Each row has a name. Each piece below is followed by the name of the row it came from, unless a question asks for something else. Each question is about the rows just above it.

[-28 -34  42  32]  z_809
[  6  63 -18 -82]  z_973
[ 63 -18 -83   6]  z_801
[ 64 -18 -83   6]  z_589
Which row holds these entries in another order? [ 63   6 -82 -18]  z_973
[-34 -28  32  42] is which row reordered?  z_809
Put [  6  63 -18 -83] back in order: which row is it?  z_801
Put [  6 -83 -18  63] back in order: which row is it?  z_801

[-11   2 -14 -21  22  28  37 -17 -21  16 -13  -7 -19 -17   5  11  21  14
  -4  26 -17  16  21   4  -4  26  -4   7 -24   2  15 -12  15   1 -13  14
  -2  20  -8  12  19  -3  -2  46 -75 -11 -24 -25   9   0  -4  36 -20 -42
 -27 -11  -1  14] -> z_199
[-11   2 -14 -21  22  28  37 -17 -21  16 -13  -7 -19 -17   5  11  21  14
  -4  26 -17  16  21   4  -4  26  -4   7 -24   2  15 -12  27   1 -13  -4
  -2  20  -8   3  19  -3 -10   8 -75 -11 -24 -25   9  24  -4   7  -3 -42
 -27 -11  22  14] -> z_991
[-11   2 -14 -21  22  28  37 -17 -21  16 -13  -7 -19 -17   5  11  21  14
  -4  44 -19  16  21   4  -4  26  -4   7 -24   2  15 -12  27   1 -13  -4
  -2  20  -8   3  19  -3 -10   0 -75 -11 -24 -25   9  27  -4   7  -3 -42
 -27 -11  22  14] -> z_228
[-11   2 -14 -21  22  28  37 -17 -21  16 -13  -7 -19 -17   5  11  21  14
  -4  37 -19  16  21   4  -4  26  -4   7 -24   2  15 -12  27   1 -13  -4
  -2  20  -8   3  19  -3 -10   0 -75 -11 -24 -25   9  27  -4   7  -3 -42
 -27 -11  22  14] -> z_504
Which row holds these entries in another order? [ 14  22 -11 -27 -42  -3   7  -4  27   9 -25 -24 -11 -75   0 -10  -3  19
   3  -8  20  -2  -4 -13   1  27 -12  15   2 -24   7  -4  26  -4   4  21
  16 -19  37  -4  14  21  11   5 -17 -19  -7 -13  16 -21 -17  37  28  22
 -21 -14   2 -11]  z_504
Put [-75 -42 -27 -25 -24 -24 -21 -21 -19 -19 -17 -17 -14 -13 -13 -12 -11 -11
 -11 -10  -8  -7  -4  -4  -4  -4  -4  -3  -3  -2   0   1   2   2   3   4
   5   7   7   9  11  14  14  15  16  16  19  20  21  21  22  22  26  27
  27  28  37  37] back in order: which row is it?  z_504
[ 27   1 -13  -4  -2  20  -8   3  19  -3 -10   8 -75 -11 -24 -25   9  24
  -4   7  -3 -42 -27 -11  22  14 -11   2 -14 -21  22  28  37 -17 -21  16
 -13  -7 -19 -17   5  11  21  14  -4  26 -17  16  21   4  -4  26  -4   7
 -24   2  15 -12] is which row reordered?  z_991

[ -4  12  26  -1  -2  -5  -3  -3 -10  -2 -27  23   0 -29   9  -4  -4  -4
   9  46 -12  -5  -1 -27   1   0  41] : z_762
[ -4  -4 -12   9  -2  46  -3   1   0  -4  23  -1 -10   0  -5  41  -4  -5
  26 -27  12  -1 -28  -2 -27  -3   9] : z_12
[  0  -1  -4  -4  -3 -12 -28  46  -5  -4  -4   9   1   9  -2  -3  26 -27
  23   1 -10  -2  12  41 -27  -1  -5] : z_226
Put [-28 -27 -27 -12 -10  -5  -5  -4  -4  -4  -4  -3  -3  -2  -2  -1  -1   0
   0   1   9   9  12  23  26  41  46] back in order: which row is it?  z_12
[  9  -3 -27  -2 -28  -1  12 -27  26  -5  -4  41  -5   0 -10  -1  23  -4
   0   1  -3  46  -2   9 -12  -4  -4] is which row reordered?  z_12

[ -3  27 -36   0  29  20  15  22 -14 -21 -22  -1   0   8   2  15  -6  14
 -19   8  14]  z_486
[ -5  44  12 -30   3 -21  26 -23 -23 -15  27  19   8 -10  -4  20   8 -23
 -14 -20  -7]  z_975
[-23  -3  20  -6   8   8 -20   0  27  22  15  14 -36   2  14  15   0 -14
  29  -1 -19]  z_558
[ 20  15   0  14  22  -1 -23 -14   0  29  -6  15   2 -21  14  27 -19   8
  -3   8 -36]  z_637
Which row holds these entries in another order? [-36   8  -3   8 -19  27  14 -21   2  15  -6  29   0 -14 -23  -1  22  14
   0  15  20]  z_637
Put [-19  -1  29 -14   0  15  14   2 -36  14  15  22  27   0 -20   8   8  -6
  20  -3 -23] back in order: which row is it?  z_558
Which row holds these entries in another order? [-36 -22 -21 -19 -14  -6  -3  -1   0   0   2   8   8  14  14  15  15  20
  22  27  29]  z_486
Put [-36 -23 -20 -19 -14  -6  -3  -1   0   0   2   8   8  14  14  15  15  20
  22  27  29] back in order: which row is it?  z_558
Which row holds these entries in another order? [-20  -7  -5  44  12 -30   3 -21  26 -23 -23 -15  27  19   8 -10  -4  20
   8 -23 -14]  z_975

[-12  37 -15  11] -> z_887
[ 12  38 -15 -12] -> z_702
[-15  12  37 -12] -> z_392
[  6   8 -12  15] -> z_696
[-12  37  12 -15] is which row reordered?  z_392
Which row holds these entries in another order? [-12 -15  12  37]  z_392
Put [-12 -15  38  12] back in order: which row is it?  z_702
Which row holds these entries in another order? [ 11 -15  37 -12]  z_887

[-25  15  25   6   4  15 -11  -4  29   8   2 -51  14  42  19  -2  12  12
   4  31] = z_333
[-51  15   4   6  12  15  12  -4   8   4 -25  -2  24  29  19 -11   2  31
  14  42] = z_760
[ 23   3  12   4  -5  -3  33  61  33   3   5 -18  -5   0   3  11  -9   6
  39  -6] = z_424
[ 16   3   3   4  -9  -5  23  18   8   1   6 -32   1  -4   2   0   2   5
  -3   8] = z_838
[ 33 -18  12  11  -9   3  39   5   0  -5  33  -6  23   6   4   3  61  -5
  -3   2] = z_154
[ 11   6  33  12 -18  -6   0  39   3   4  -9  23  -3  61   3   4  33  -5
   5  -5] = z_981
[-33  25 -14   1  -8 -34  -1  -5  13  -1  -3   7   3 -31 -20 -10  -9  22
   6  60] = z_11
Put [ -3   3   0  33  23  12  -5 -18   4   5   3  -5   6  61  -9  -6  33  39
  11   3] back in order: which row is it?  z_424
[  3  -5 -18  33   0  61  11  -6   4  -9  33  -3  23   3   6   5  12  39
  -5   4] is which row reordered?  z_981
Which row holds these entries in another order? [  4  31 -25  15  25   6   4  15 -11  -4  29   8   2 -51  14  42  19  -2
  12  12]  z_333
Which row holds these entries in another order? [ -6  39   6  -9  11   3   0  -5 -18   5   3  33  61  33  -3  -5   4  12
   3  23]  z_424
[ 33  33  -5  23  39   4  -5  12 -18   3  -9   4   3  -3  61   0  11  -6
   5   6] is which row reordered?  z_981
Which row holds these entries in another order? [ 42  14  31   2 -11  19  29  24  -2 -25   4   8  -4  12  15  12   6   4
  15 -51]  z_760
[  8  16   3   3   4  -9  -5  23  18   8   1   6 -32   1  -4   2   0   2
   5  -3] is which row reordered?  z_838

[ 56  19 -16   5  22] -> z_542
[  5  56 -16  18  22] -> z_628
[ 56  19  22   6 -16] -> z_331
[ 22   5 -16  19  56] is which row reordered?  z_542
Put [ 22   5  56 -16  18] back in order: which row is it?  z_628
Put [-16   5  18  22  56] back in order: which row is it?  z_628
Which row holds these entries in another order? [-16   6  19  22  56]  z_331
Put [-16   6  22  19  56] back in order: which row is it?  z_331

